Each scene shows the same named points in several views, each turned, perhaps mirrored, and shifted as a whole.
A view may leave some points out, and in a few views one point is out of place. Which views, in the order they come, and which point in each? Write - if none.

-- scene 1 --
panel a:
  Valo [  3 -34  -8 -18 -14  17]
  zuzaz [ -8 -36  -9 -24  -9  33]
  tibom [ -2 -27 -20 -15 -14  21]
  pofu [-11 -23  -4 -20   5  23]
  nuro [-25 -27 -15 -16   4   7]
  kedo [ -2 -37 -28 -18  -3  20]
panel b:
  zuzaz [  0  98  -3  49 -31  28]
  nuro [ 12  85 -20  35 -17  44]
  tibom [  9  99   6  42 -14  32]
  kedo [ -3  97   4  42 -12  42]
  pofu [  7  90  -7  32 -33  35]
  Valo [  7  90   9  43 -18  23]
  zirar [ -7  70   1  33 -23  36]
  rodiv [ -2  68 -11  59 -13  18]
panel c:
  zirar [ -2 -11   6  11  -1 -21]
  pofu [  2   7  10   0   9 -10]
  Valo [  7  -2  27  21   9 -13]
  kedo [19 -2 11 11 13 -7]
panel d:
  pofu [ 23  36   6 -29 -26  11]
  kedo [ 22  36 -10 -23 -40  29]
  zuzaz [ 25  42   3 -42 -32  28]
  nuro [ 13  36 -14 -29 -28   3]
  tibom [ 11  34   1 -29 -41  30]
  rodiv [ 24  12 -18 -55 -25  25]
panel e:
  pofu [ 78 -21  11  28 -39  54]
  zirar [ 62 -32  13  17 -35  37]
  rodiv [ 52 -29 -15  37 -26  33]
  Valo [ 66 -38  -3  31 -50  49]
  zuzaz [ 69 -22 -10  25 -45  58]
  tibom [ 76 -31  -5  30 -59  46]
panel f:
  pofu [-10 -45 -22  -4   8  21]
  tibom [-29 -44  -9 -12  -4  20]
  kedo [-21 -50  -5 -22   4  12]
  nuro [-14 -61 -30 -18   4  25]
  rodiv [-14 -61   1 -17  11  52]
  Valo [-23 -40  -3 -11   0  31]
panel g:
  tibom [-16  31 -24 -50 -23  14]
  nuro [-25  35   1 -63 -18  28]
  kedo [ -7  35 -14 -58 -31  14]
  zuzaz [-23  35 -20 -42 -18  25]
  Valo [-14  33 -17 -45 -13   5]
  pofu [-18  22  -1 -45 -17  23]
Views that do not fit: panel c, panel g
  moved in panel c: pofu
  moved in panel g: zuzaz

-- scene 2 --
panel a:
  Zuror [ 22  18   6  72  59 -71 -52]
  Mifus [  4  44  47  95  69 -90 -46]
  Tuvo [ 27  35  15  75  59 -84 -61]
  Gasar [ 24  31  27  85  47 -59 -31]
  ses [ 16  23  19  87  82 -81 -61]
  kab [ 17  42  26  92  52 -91 -47]
  zod [ -5  28  26  86  68 -98 -52]
  natez [ 19  22   5  71  65 -84 -63]
panel b:
  Zuror [ -3  23  14  28 -33  -7  13]
  ses [ -3  19  -7   6 -36 -20  23]
  Gasar [  5 -10  18  21 -24  -5  -4]
  zod [-14   5 -24  14 -47 -10  13]
  kab [ -9   4  -9   6 -33  -5 -10]
  Tuvo [-14  24   8   7 -34  -7   2]
  Mifus [-12 -14 -18  -7 -40 -12   3]
panel c:
  Mifus [ 25  -8 -92  14  61  22  -9]
  zod [ 35 -22 -97   3  72  26 -28]
  Nup [ -3  -9 -65  25 102   7 -26]
  kab [ 28 -15 -85  13  76   0 -20]
  Zuror [ 18 -33 -81  14 107  11 -36]
  ses [ 21 -32 -81  22  77  28 -37]
  natez [ 29 -35 -89  11  86  27 -40]
panel d:
  zod [-46   9  45   0  50  17  63]
  ses [-68  21  31   3  51  19  51]
  Tuvo [-63   3  20  14  50   0  49]
  kab [-47  -6  37  13  47  10  41]
  Nup [-65  10  -1  18  32  -2  32]
  natez [-68  16  25  17  52   1  63]
  Mifus [-38   1  40 -10  40  26  40]
  Zuror [-64  20  23  31  42   2  57]
panel e:
  natez [ 51  -6 -27  11  11  23  20]
  zod [ 48 -17 -20  17   7 -14  10]
  ses [ 49 -16 -19  24   5  17   2]
  Tuvo [ 53 -15 -21  -2   1  22  17]
  Gasar [ 49 -33  12  -8  21  20  19]
panel f:
  Mifus [-34 -42   7  20   6  24 -17]
  Gasar [-28 -30   5  -4 -17   2 -50]
  ses [-13 -17  10  23 -20  16 -12]
  zod [-13 -32  23  16   0  31 -15]
  Zuror [ -5  -7  15   5 -23  11 -38]
  natez [ -4  -1  17  14 -13  18 -25]
  Tuvo [-19  -2  11  14  -4  13 -30]
  Nup [-24  -1 -15  11 -13   0 -44]
Views that do not fit: panel c
  moved in panel c: natez

-- scene 3 --
panel a:
  pesel [ 15  -4 -42   1 -36]
  kod [ -3  -9 -46   7 -34]
  vumuk [-13  -6 -53  12 -22]
  lal [-15 -17 -34  16 -39]
  supok [ 11   1 -56  -2 -28]
  reki [ 16 -19 -64 -14 -68]
  Bak [ 14 -14 -73 -14 -57]
  kibi [ 20 -12 -68 -15 -58]
panel b:
  supok [-8  7  1 -1 14]
  reki [ 26  10   9 -14  41]
  kod [ -6 -10  16   0  14]
  lal [ -5 -26  28  -1  13]
  Bak [17 19  9 -7 36]
  kibi [ 18  16   3 -10  37]
panel c:
  supok [ 31  -2  26 -13 -30]
  pesel [ 28   1  37  -5 -19]
  lal [ 59  -9  45   4 -11]
  reki [ 29   3  14 -26  14]
  vumuk [ 57 -11  31  -5 -34]
  kibi [ 24   4  11 -28   0]
  Bak [ 31   2   8 -30  -1]
  kod [ 48  -7  33  -5 -20]
panel d:
  Bak [-23   2 -28  12   6]
  reki [-31  -6 -30   1  11]
  lal [-16 -14  25   4  22]
  vumuk [-4  3 22 21 17]
  kod [-13   0  12  11  22]
  kibi [-25   5 -31   8  14]
  supok [-10  16  -3  18  26]
panel e:
  lal [-32  34  -6 -34   7]
  pesel [-24  21  -3  -1   4]
  kod [-26  35  -2 -15   1]
  vumuk [-35  30  -4 -26   1]
  supok [-23  33   2   6  -5]
  Bak [ 9 41 -4  8 13]
  kibi [ 7 34 -6 12 15]
  reki [ 12  33 -11   3  23]
Views that do not fit: panel e
  moved in panel e: vumuk
